Turns in one plane each, and the order they were made in; the first pair answered
turn Nimap:
[ 31  14 -37 -31 -20  -9  29  14  -7   2  32   5 -14   2 -32 -47 -14  -1
  27  16   9  -7   3  18   9  16] => [-29 -40   4  10   9  24 -28  15 -36 -24  29 -22 -10   2  15  15   5  22
  -2  29  31 -12  -8 -28   6  12]
[  7   4 -27 -13   8  12  11   6  -9   8   3 -23  -5   3 -15  -4   1  17
  -8  -7  -5  12  12 -11  10  -3] => [ -2  -2 -19  -4  15  17   1   7 -10   6  -1 -29  -4   4  -5   4   6  19
 -13  -8  -3   8  15 -14  11  -2]
[ 13   6  19 -17   2   0 -16   3  -3 -31 -16   1   1  11  20  14   6 -16
 -22 -17  -7   0  33  17  -1  29] => [ 30   8  -6 -38 -25  -6   6   2 -16 -34   4  18  -1   6 -11   3  -8 -18
 -11  -3  -6  19  11   3 -10  17]
[  0  -5  -2  -1 -13   3  17 -10   4  10 -12   7   7   6   8   2 -18   7
   1   2   2  -3  12   9   7   5] => [ -5 -13  -3   0 -15   7  14 -10  -4   5  -6   7   7   5   7   8 -19  10
   0   8   7   1   6  -2   4   1]
turn vupog:
[-14 -31  -9   1   3   0  -1   8 -25   4  28 -11  12  -9 -31  -6  13   1
  -2  47   4  21 -28 -59  14 -32] => [-19 -12 -13   0   0   9  19 -11 -13  29  19 -30  35   8 -24   5   4 -10
 -24  55  19  19  -7 -36  25 -24]
[-14   7  22  -7  -8  11 -19  16  10  -1 -17 -14  14  -5  14  14  -8 -14
 -16  20  -3   0  22  22  -9  24] => [ -8  -5  24 -14 -15   4 -26  25  -4 -27  -8   9  -3 -13   7  16 -10  -9
  -3  12  -9   8   6   7 -24  20]
[  0   9  27  15 -17  -2  37 -15  -8  -3  -1   2   2  12  -7   0 -41  -4
  18   2   2 -13  -3  -5  -9  10] => [  1  -2  32  26  -2  -5  20   3  -8  -6   3  -3  -8  -1  -6 -19 -23   4
  32   2 -11 -23 -10 -21  -6   2]
[  0  -1 -10   2   3   6  -7  -2   4  17   8 -25   9   0   1 -11  12   3
  -3  19   4  -4  -2  -8  12  -4] => [  5  -1 -13 -15 -18   5   4 -15  -8  -1  12  -2   5   7  -5  11  -8   0
  -7  13  15  15  -9  -5  -3   0]
turn Nake:
[ -8  -3   3  20  -2  10 -18  13 -29 -29  18  -4 -10 -25  -4  17  16   8
  37 -15 -12   4 -23  -6  16  18] => [ -4  15   9  11  -5   8  -8   0 -17 -30   2   4  -7  -9   5  32   1  -5
  25 -36  -8   3  -4  29  14  36]
[  3   7  13  -7   7   2 -10  -6   4 -30 -24  32  -8  -2  18  25 -21  -5
  -5 -24   7  -6   5   8 -19  10] => [-21  -8   7   7   8  19 -12 -15  -6 -10 -15   1  12   0  21  37 -15   2
 -22  14  25  -4  -1 -17  -7  -3]
[ -5  15   2  11 -18   7  10  -6 -11  22   8  18 -31 -14  -8  29   1 -12
  10  18   9   4   7   8   4 -18] => [ -2  13   0  10 -18   4   8  -1 -12  19  10  21 -35 -18 -10  22   3 -10
  14  17   5   4   3   4   3 -21]
[ 21 -29   9  31  12 -12  -7 -32  10   7 -25   6  -5   2  39 -41 -10  -4
   9  31 -14  11  27  18  21 -20] => [ 21 -29   9  31  12 -12  -8 -30   9   7 -23   5  -4   1  39 -40  -9  -3
   9  31 -15  11  26  17  21 -22]
Then:
Each pair is two turns apart.
[ 12   4   2  13  33 -28 -25  17   7  31  -6  -8  -9 -39 -34 -33  37 -19
  31 -10 -39 -19  -6 -13  10   2] => [-20  10   2  22  29   1  -9 -20   9  61 -16 -45  31 -12 -13  14  24 -26
 -17  18  -2 -15  15   0  26   7] -> Nake, Nake
[-10   3   4  20   2  -3  -4  -7   2   3 -13  -9  -7  -9  -1  -1   6   0
   6   0  13  -1 -16 -22  30 -20] => [  0  22   5  10  -2  -9   8 -15  15   4 -24   0  -6  -1   0  -1  -5 -10
   4 -16  11  -2   0   7  29  -8] -> Nake, vupog
[  0   4  -3  18   7   9  28  15  -7   5  20   6 -13 -25 -12  -8   3   8
   9   8  19  -9 -20  -3 -21  -2] => [  6  14   6  20  17   4  25  17   6   6   9   7 -16 -23  -4 -15   6   3
  11  -9  11 -19  -7  15 -19   7] -> Nake, vupog
[ 14  19  25  -9   9  -8   2   2  22   8 -14  -1  -3   3   7  -9  13   2
  25 -24 -17 -36  16  16  14   4] => [-14 -11  38   6  15   8 -21   2   1  -7  -8 -10  -1   0  21  22  19  15
  14 -11  -4 -30   4 -15   9  -3] -> Nimap, Nimap
[  0  16  -6  11  11  -4  -8   9   7   0  -9  -1   8  -6   5  -9  14  -2
   2  -6  -8 -14  10  13   3   4] => [  0  14 -22   4  -2  -1   5   5  -1   9   3  -5  16  -7  -9 -12  11  -1
   0  15   0  -5  -1   1   5  -7] -> Nimap, vupog
[ 17  -9  -1 -13   8  24  -6  14   3 -18  14  10  30 -18   0  11 -20 -15
  12 -26   8   3   0 -20 -21  -6] => [ 14   0  -4 -14   5  28   4   4   8  -5   8   2  43 -10   4  17 -26 -20
   0 -22  15   2  10  -7 -16  -2] -> vupog, vupog
[ -5  -5   7  10   6  -2 -19  16   7  -8  -2  -8  -7  -7  16  -5  14   7
   4   1  -6  -5   7  -5   8   4] => [  3  10 -11 -12 -22  -1  11  -6   4  -3   3   2   3   7   2  11 -12  -4
  -7   7   9  12   8   9   3   8] -> vupog, Nimap
[ -3  -6  -3   0 -14  -4  -2  -8 -13 -17   9  15 -12   6 -11   5  -4   5
 -10  -3  10   5 -10  -9  -5   6] => [ -6  -1  11  11   5  -3 -14  -3   0 -14  -4   7 -12   8   5   4   5   4
 -12 -18   4  -8   5   7   0  15] -> Nimap, vupog
